Here is a table of points, one per row:
[ -8  -1 -13 -30 -17  -2 -32  21 -10 -13  32 -28  12   0  58  -9  62 -10  16  12  19  28   7  -9  -3  23  20 -20 -23   9 -30  27 -23 -47  26   3 -31   0  15  -3 -20   3 -17 -54  -6]
[ 11 -33  -3   4  -2   2  21   8 -13  26  14 -46 -14  -3 -10  18 -22 -28 -22   4  28  20  16  32 -10 -73 -27  16   2 -22  27  23  18 -13  56 -31 -25   5 -10 -29 -12  -8  16   9  36]
[-22  -6  17  32  25 -22  13  13 -31  21   6  -4 -60   6  18   7  19  18  19 -24   4  -9   9   0  -6 -23 -30  26 -25  44 -35 -14  13 -12 -42  22  16 -25   1  33 -33  -3  48  -1  -3]
[-22  24 -10  32  25 -74 -22   2 -32 -17  -9  21   5 -38  10  42  -1  28  11 -13   1  16  56  -9  20   5  -5 -42  32   0  17   3  12 -16  19  -8  10   9  10  -9   1  30 -29   7  26]
[-21   1  24 -15  34   6  27 -20   9  33  17  -3 -38  17 -17  19  17  -7  -3   2 -29  -4 -38 -32 -26  -9  16 -16  -6 -27  58  60  14 -27 -37  15  -2 -27   5 -25  -7   8 -34 -20 -14]
[ 20  47   8 -17  25 -28  16   8   3  -3  -7   2 -16 -37 -36 -23  35   0   9  53   1  21 -12   0 -20 -33  13   1   8  27  24 -45 -13  14  11 -42 -28 -35   7  -9  43  -1  20 -14 -23]
[ 38  41  -6   6 -15 -24  10 -13   5   4  -8 -27 -18 -14 -18  30 -32 -49  24 -10   1  -6 -14 -18  27  35  -2   1 -19  21  12  -1  25 -40  20  33 -28  14 -16 -28 -32 -11   8  38 -30]
[-22   4  10  25 -37  46  -1  23   7 -49 -38 -24 -72  -9 -33 -10  -2  21 -31  -5  19  13  20 -27  -1  26  27 -17   0 -10  36 -29  22  20 -10  -8   8  29 -25  13 -29  17  -8 -50   0]
[ 23 -39 -18  36 -12   0 -48  39  22 -17  29  16  37  -9 -14 -21 -17   9  -3  11  15 -22 -15 -29 -20 -42  52 -11 -33  14  -9  12  24  12 -36  -1  12 -11  -9 -23 -13  -4  14  -8  10]
[ -3   2   9  44 -28  24   4 -67  12 -15   8  36   6   4  24  -4  25 -21 -20  11 -48 -40  30  10   9  -9  19  -8 -27  19   2  -8   7 -12  39  -1 -31 -49 -18  22   8  19  13   9  27]
[ -7   1 -39  14 -15 -16  24 -12   2 -25  17 -23  21 -14 -42 -20   4  45 -24  42   9   6   3 -25 -12 -10 -15  15 -23 -38   8   3 -41 -27  -1  50  12   4  27  30  -6 -30   2  39   1]
[ -3  28  11  -9 -40  -2   7   0  12  29  39 -11  41  23  -5  29 -20   5   7  37   1 -13  47  -9 -39  25 -66  -1  -6  35  19 -28 -12  -9 -18 -27  17   1 -51 -14  -9   8 -11 -19  -3]
[ 19  34  25  29 -16  11  -9  42  54   7  42  -1  -4 -24   5  17 -29 -19  33 -57 -36  31  15   3 -17   7  14   2   7 -39  -5   9 -29   7  13   8  10  -7  14  33   2 -37  27  -3  23]
[-60  14  -9  25  18  19 -30   6  -6   3   6 -23  13 -12   9  21 -27 -29 -26   2  -6  -3 -12   9  51 -42   6  11  -2  11 -25 -21 -42  10 -24  -3 -28  -9   5  11 -19   8 -51   6 -39]
[-13 -21   1  -1 -36 -17  29  15 -40   4   9  18 -15  40  25  -2 -52  36 -13  41 -14 -10 -17  19  11  18  53   2  50  -8 -19 -26  29 -31  -2  -3  -6  -1  22 -18  15 -53  15  -9 -19]
[  3 -11  18 -44  46  23  -8 -23  35  35 -10  13  26 -15  -2   4   7  -6 -26 -14  45 -19  28 -21  20  -6 -10 -46  19 -29  -7 -48   9 -22  -3  43  28 -23 -14   9 -15 -35  20 -11   7]
[ 23  15  45 -14   3 -12  44   7  -7 -12   8 -21  34  11  25 -48  13 -37   1   6  -5  22  20 -18  42  -6  27  38  32 -25  17  10  26  12 -38 -12  39 -12  20   3 -36  53 -16  15  17]
[-18  54   2 -30   0   2  -8   2   6  40 -42  37  10  17 -11 -10  -5  33  13  15 -18  -2  36 -15  -7 -39   7  16   7   3 -34  50  28  18   1 -10 -40  44 -16  12 -30 -13  -8  -4  23]
[-18 -29  -6 -33  14  -6   0 -31 -35 -28 -43 -53  15 -19  -6  20 -39 -36  15   8  -9   0  19 -18 -34  20  19  16  13  14 -24  21 -10  36 -21  11   4 -19   6  12  20 -27  28 -27  20]
[-38 -34 -13 -21  -8  -8 -22 -13  25   5  19  58 -19  14  -2  -9 -30 -33  25  24   6  28 -13 -24  -1  20 -35 -32 -20  -6  -7   2   7  68  47  -5  17 -19  36 -18 -38   1  -5  11 -30]
[ 60  18 -18 -24  30   1  12 -14   7 -61  18  35 -19   4  65  16 -17  27   6   9   8  12 -17   1   9 -31  -9  30  11  28  32   7 -20  21   2  21  43  14 -29  -8  -1 -25 -28 -31 -14]
[ 11   4 -39  41  44  -2  18   9  -7  32  18   5   5   4 -12   0   4 -15 -14  16  11   2 -18  16  -4  52  -8  38 -14 -21 -20  -1  43  26  36  46   8 -12 -25  11  27  35 -19 -51  20]
[-29 -20   7 -20  -9 -25  -4 -23  42  29  20  21   1 -13  14   0 -29  11 -30 -38  53  20  -8  -6  -6  20  31  31 -15  29  36  -5 -30  -3   5  -7 -27  30  10  25  27  52  25   9  -2]
[-13  18 -55  11  22   3 -26 -41  17   7  20  -4 -34  29 -25 -44  -8  14 -11  -3  -9  10   1  13  40  33 -15   6  28  16 -11  37 -27 -20 -15 -51  19 -16  -3 -22  10 -14  24  17  44]
[ 28 -16   5  37 -22   9  -2 -49   6  30 -12   3   4  41 -33  27  32   2  30 -11  29  40  53  33  29 -23  24   7  -1   3  -4   0 -11  18  -3  23  20  10  10 -12  21 -13  -6 -20 -36]
[ 26  11 -12 -31 -25  -3  41  31   7  14 -16  11 -32 -12   3  28   8 -25 -24  36   8 -22  12  51  -8  -2  31 -47 -10   6 -34  33 -26   6  -5  12  46   4   0   8  14  39   7  34  -4]
[ 29   5   7  39  32  26  17 -39 -21  -1   5  12  16  -8   8 -31  -4 -33 -17 -18 -12  19 -20  19 -57   4  -3 -44  20   2 -25 -32 -22  -6 -21 -17 -21  60  31 -32 -49   6   6 -10  12]
[ 34 -27   9  -1  15 -14  -7  15  51 -35 -10 -18   1  42  -6  53  32  23 -21  19  -8  -5 -11 -16 -16  18 -10  21  44 -21 -44 -12 -17  11 -10   1 -57 -16  -5  -2 -14  36  27  19 -14]
[  1 -18 -13 -12 -16 -10  12 -26  10  16  32 -42   3  -8  28   4  23  12  16  -9 -40  10 -44 -35  18 -20  -7 -54  16  12  -4 -20  29  23   1  -1   7  48 -27  28  42   7  -5  18  16]
[-18   3 -32 -27 -13 -16   5  -8  13 -39   6   7  10 -27   4  20  23 -11 -30 -11 -13  -1  15  67  -1   7 -26   6 -23 -27  20   6  74  11 -39 -18  -5  11  16  -4  16 -29  19   2 -33]
[-27 -13  38  22  20  38  52  21  22 -21 -38 -20  29 -15  24   3  -5  47   0 -16  11  25   2 -14  -3  15 -18 -17 -50  24 -24  22   2  12   9 -22   6 -14  20 -61  42  -6  -4  18  10]
[ 13  28  40 -47  -8   9 -33  -1 -52 -10  31 -16  -3   9 -26 -24 -14  43 -18 -33   7  28  -3  30 -21   0   8  -9 -20  -2 -27 -11  17  20  10  18  -5 -43  -7  12  -7  16 -36  22  -3]
[ 24  -5 -16  -5  -5   9  16  10 -51  25  31  19   7 -20  -3  12  39   8 -23 -52   3 -60  13 -47  22  27  -2  30   8   7  19   9 -12  39  10 -28 -20  14   5 -29  -5 -19   6  18 -14]
[-21  23  23   4  -2  11 -14   8 -23 -12   1  -5  11  34  11  -1   2  23  38  12   8 -30 -29  29  29  -7 -23 -17 -11  -8  57   1 -26  22   7  39 -18  21  33  -3  -4  22  67 -10  27]
[ 40 -18  26   8  18  21 -33  -3 -16   6   1   9 -29 -10  28 -18 -40   5  37  40  21 -10   5  -9  21  21  -7  -1 -29 -55 -12  -2   1 -21 -29 -43 -20  16 -16  31  40   7   8  17 -24]
[ -5 -58  12 -19  37  -8  30  27  11 -14  14  21  15 -10 -61 -14 -16  10  25 -10 -37 -25  -3  35  19  17   8 -14  -4  36   3  13  -4 -39  18 -12  -1   9 -20  32 -12 -11 -26 -18 -10]
[  4  -2   5  -7 -34 -10 -20 -28  -3  14 -53  -9  18 -21  -3 -13 -24  29  -6 -21 -20 -22 -53  -2  11 -18 -16  13   0 -31 -34  11 -11 -30  40 -24  46 -11 -10  -5 -26  31  23 -39 -38]
[ 12   2 -51 -11 -30 -31  38  25   9  -7 -28   8   9  22   7 -46 -16 -13  24 -54  20 -33  13   1   6 -12 -16 -31   0 -24   1 -14 -23   9 -17  20 -53 -18 -17  -9  29   6 -26 -31  13]
[ 11 -11  22   7 -14  18 -41  41 -12  15 -16  30   5 -34 -10 -30  12 -36 -43  -1 -39  27   5 -13  17   4 -49   7  28  32   5  13   0 -11 -10  49  -9  11  16 -15  38   3  10  -7 -15]
[  1 -23 -24  22  13   9 -33  17   1  39 -48 -45  15   5  33 -36  13  15   5   5  -7   2  -2  32 -36  22  21  -7  36  14  47  16  -3  16   9   8  14 -22 -25  16 -29 -19 -26  53 -41]
[-12   2 -52  -7  -9  71  20  18 -32 -24 -28  37  24  19  -6  51  12 -14  36  -9   5  38 -21 -20 -14  -5   5  24  12   5  14 -24  10 -41   0 -12  12 -26  -4  29   6  18   9  30  14]
[-27  14  20 -12  18 -45 -32   9 -10 -10 -13   0   1  56  -3 -13  21 -25 -23 -12 -33   2 -14  -3 -11  -4  33  13 -49 -20   7 -32 -19 -11   9 -12  30  45 -41 -14  25 -27  -1  18   7]
[ -4  11  36  22   3  -4 -19   1  -6 -23 -11   1   5  20  -9   7  10 -27 -13   3  49 -58 -42  -3 -31  -7 -28   5  26  15 -16  29  18  13   5 -32  24  11  48  60  27 -26 -36   4  -1]
[-21 -16  10 -22 -30  21 -10  -7  22   3 -12   5 -23 -45  -7   1  34   9  52  12   2 -26 -19  22   1   5  -3  58  11 -15  -9 -46  -9  -4 -10   8   9   8  29 -42  -7 -12 -49  20  61]
There is one direction along which these points spread out most. For each point below, how far along it does it lie, from 0 to 99? 50 is the average, and the first point above lies past it. One standard deviation of the points above along it is 16.
[ 28 -16   5  37 -22   9  -2 -49   6  30 -12   3   4  41 -33  27  32   2  30 -11  29  40  53  33  29 -23  24   7  -1   3  -4   0 -11  18  -3  23  20  10  10 -12  21 -13  -6 -20 -36] 66
[-18  54   2 -30   0   2  -8   2   6  40 -42  37  10  17 -11 -10  -5  33  13  15 -18  -2  36 -15  -7 -39   7  16   7   3 -34  50  28  18   1 -10 -40  44 -16  12 -30 -13  -8  -4  23] 52
[  1 -23 -24  22  13   9 -33  17   1  39 -48 -45  15   5  33 -36  13  15   5   5  -7   2  -2  32 -36  22  21  -7  36  14  47  16  -3  16   9   8  14 -22 -25  16 -29 -19 -26  53 -41] 24
[ -7   1 -39  14 -15 -16  24 -12   2 -25  17 -23  21 -14 -42 -20   4  45 -24  42   9   6   3 -25 -12 -10 -15  15 -23 -38   8   3 -41 -27  -1  50  12   4  27  30  -6 -30   2  39   1] 41
[-12   2 -52  -7  -9  71  20  18 -32 -24 -28  37  24  19  -6  51  12 -14  36  -9   5  38 -21 -20 -14  -5   5  24  12   5  14 -24  10 -41   0 -12  12 -26  -4  29   6  18   9  30  14] 44
[ 11 -33  -3   4  -2   2  21   8 -13  26  14 -46 -14  -3 -10  18 -22 -28 -22   4  28  20  16  32 -10 -73 -27  16   2 -22  27  23  18 -13  56 -31 -25   5 -10 -29 -12  -8  16   9  36] 67
[ 13  28  40 -47  -8   9 -33  -1 -52 -10  31 -16  -3   9 -26 -24 -14  43 -18 -33   7  28  -3  30 -21   0   8  -9 -20  -2 -27 -11  17  20  10  18  -5 -43  -7  12  -7  16 -36  22  -3] 34
[-21   1  24 -15  34   6  27 -20   9  33  17  -3 -38  17 -17  19  17  -7  -3   2 -29  -4 -38 -32 -26  -9  16 -16  -6 -27  58  60  14 -27 -37  15  -2 -27   5 -25  -7   8 -34 -20 -14] 45
[-60  14  -9  25  18  19 -30   6  -6   3   6 -23  13 -12   9  21 -27 -29 -26   2  -6  -3 -12   9  51 -42   6  11  -2  11 -25 -21 -42  10 -24  -3 -28  -9   5  11 -19   8 -51   6 -39] 41
[ 40 -18  26   8  18  21 -33  -3 -16   6   1   9 -29 -10  28 -18 -40   5  37  40  21 -10   5  -9  21  21  -7  -1 -29 -55 -12  -2   1 -21 -29 -43 -20  16 -16  31  40   7   8  17 -24] 32
[-27  14  20 -12  18 -45 -32   9 -10 -10 -13   0   1  56  -3 -13  21 -25 -23 -12 -33   2 -14  -3 -11  -4  33  13 -49 -20   7 -32 -19 -11   9 -12  30  45 -41 -14  25 -27  -1  18   7] 41
[ 29   5   7  39  32  26  17 -39 -21  -1   5  12  16  -8   8 -31  -4 -33 -17 -18 -12  19 -20  19 -57   4  -3 -44  20   2 -25 -32 -22  -6 -21 -17 -21  60  31 -32 -49   6   6 -10  12] 56
[ 34 -27   9  -1  15 -14  -7  15  51 -35 -10 -18   1  42  -6  53  32  23 -21  19  -8  -5 -11 -16 -16  18 -10  21  44 -21 -44 -12 -17  11 -10   1 -57 -16  -5  -2 -14  36  27  19 -14] 42
